One turn sends every row of this set to another row. A few are shown first. Where does it send the rows asked after them?
Z_163: [-2 -22 -26 4 0 18 -26 -17 13 -20 15 30 7 -6 1 -14 -10 10 -16]
Z_312: [1 24 -23 -18 -9 13 -20 5 2 -17 41 -3 13 -19 -17 -16 30 5 -2]
Z_986: [-11 19 -33 -7 2 12 -19 5 -3 -17 44 8 16 -7 -22 -1 26 7 -11]
Z_817: [-12 12 -26 14 -8 0 -27 -1 -19 0 27 17 -3 -30 0 -13 8 0 12]
Z_669: [-17 -36 -10 -30 9 10 -3 26 7 -7 9 16 11 12 -4 20 13 -24 26]
Z_989: [-14 -36 -18 -39 0 13 -7 21 8 -27 20 14 -3 16 -9 12 14 -27 29]
Z_343: [8 -18 -12 0 -4 17 -25 -13 17 -4 4 21 14 -20 9 -22 -8 10 -9]
Z_889: [-2 -7 -26 1 2 22 -33 -15 19 -25 4 14 12 -10 1 -17 -12 1 -12]
Z_453: [-16 -35 -6 -28 10 11 -1 12 3 -12 12 17 11 13 -12 25 10 -34 19]
Z_234: [-6 -31 -7 -33 -1 22 -24 12 2 -12 17 5 8 -8 -12 16 13 -37 37]
Z_148: [-4 -46 -5 -38 -5 9 -4 24 5 -4 20 21 1 3 -2 7 17 -19 33]
Z_947: [-3 -46 3 -33 -2 9 0 11 0 0 20 24 5 1 -7 15 15 -27 26]
Z_798: [10 -15 -18 -8 -10 21 -30 -17 20 -23 11 16 4 -18 5 -29 -8 5 -6]
Z_532: [-9 26 -14 0 -7 -10 1 -3 -6 -12 10 5 -4 -17 6 -26 9 -6 1]
Z_857: [-8 8 -25 -8 1 2 1 4 -4 -9 45 22 14 1 -18 -4 28 15 -19]
Z_510: [-11 16 -28 -1 -12 -7 -4 -9 -11 -28 29 16 -18 -9 -3 -25 9 -4 0]
Z_632: [-5 -28 -4 -43 -2 13 -6 25 13 -14 7 2 5 2 -1 5 15 -28 36]
Z_444: [1 -30 7 -43 -5 13 -2 11 8 -10 10 5 6 -3 -6 5 15 -35 31]
Z_491: [-11 -34 -14 -36 -1 18 -12 8 2 -28 24 14 -3 10 -17 16 11 -37 27]
Z_664: [-11 -35 -16 -33 0 20 -24 26 5 -13 18 9 5 -2 -7 15 14 -26 40]
Z_176: [-21 20 -23 16 4 -8 -9 0 -14 -2 12 15 5 -14 2 -7 5 -3 -2]
Z_652: [-6 0 -21 6 -15 -10 -6 -6 -19 -4 34 30 -15 -20 2 -23 12 7 4]
Z_482: [1 11 -9 -12 -2 -2 6 8 0 6 34 15 22 -11 -10 -11 31 16 -15]
Z_492: [3 -17 -14 -2 -1 11 -11 -17 20 -17 3 25 10 -4 7 -22 -9 9 -19]
Z_96: [9 14 -11 -17 -12 7 -11 7 1 4 40 6 17 -26 -10 -19 33 13 -2]

Z_889 goes to Z_492
Z_532 goes to Z_510
Now these:
Z_491 goes to Z_947
Z_482 goes to Z_312
Z_664 goes to Z_669

One turn sends every row of this set to another row. A few are shown first. Where does it send the rows asked after them?
Z_149: [-37 -11 -23 -43 30 1 1 -15 -2 6 -43 2 0 -10 -17 -46 33]
Z_146: [-14 -9 29 -10 36 13 9 -21 1 11 -25 -26 5 -18 -23 -42 9]
Z_299: [7 -12 22 -8 21 -9 9 21 -23 24 -51 15 8 -9 -9 -20 9]
Z_215: [-33 3 -13 -13 21 -6 -2 -18 4 2 -36 12 -3 10 23 -47 16]
Z_470: [-20 33 0 -40 12 -4 15 11 -1 4 -26 22 12 2 22 -28 12]
Z_876: [-14 15 16 -40 17 -22 1 5 13 7 -36 19 -8 -40 -16 -45 28]
Z_64: [-42 18 5 -35 18 -22 7 8 7 25 -34 19 -3 2 -6 -62 5]
Z_269: [-31 7 -7 -16 17 -10 42 -3 -37 0 -32 -3 -10 -18 -9 -40 1]
Z_870: [-23 -20 21 -20 23 -4 24 20 -13 14 -60 21 10 -14 -15 -64 25]
Z_48: [-2 4 18 -6 40 6 2 10 -15 -13 -22 -12 -17 -6 -18 -34 3]
Z_945: [-18 9 31 -11 26 -6 27 -7 -12 35 -32 -10 21 -35 -21 -31 18]
Z_589: [-45 7 -14 -51 27 7 9 10 2 25 -20 9 11 -16 -24 -37 27]
Z_340: [-19 -7 9 -29 -3 7 17 -8 -23 32 -16 6 -31 -5 -5 -29 12]
Z_402: [-26 8 -10 -7 45 0 -14 -4 -2 16 -51 6 8 -36 12 -53 10]
Z_937: [-21 -15 14 -29 38 24 40 8 -20 22 -37 6 -6 2 8 -50 2]
Z_467: [-3 7 5 -12 29 12 1 -16 -15 28 -17 6 -21 -19 17 -50 39]
Z_138: [14 -8 16 -17 15 8 14 -10 -4 16 -41 -13 16 -23 -11 -14 7]
Z_856: [-17 7 -31 -49 34 10 13 -5 -9 16 -30 11 17 -14 3 -27 33]
Z_753: [-23 7 35 2 35 -13 13 -2 -28 28 -15 6 -5 -14 -8 -37 35]
Z_794: [-20 -8 16 -26 17 16 -8 9 5 0 -13 24 25 -22 14 -29 22]
Z_830: [-18 19 -8 -12 8 8 11 30 -15 -6 -16 -3 -1 -28 -14 -27 0]

Z_794 goes to Z_402
Z_589 goes to Z_856
Z_48 goes to Z_753
Now these:
Z_467 goes to Z_870
Z_937 goes to Z_269
Z_945 goes to Z_138
Z_215 goes to Z_64

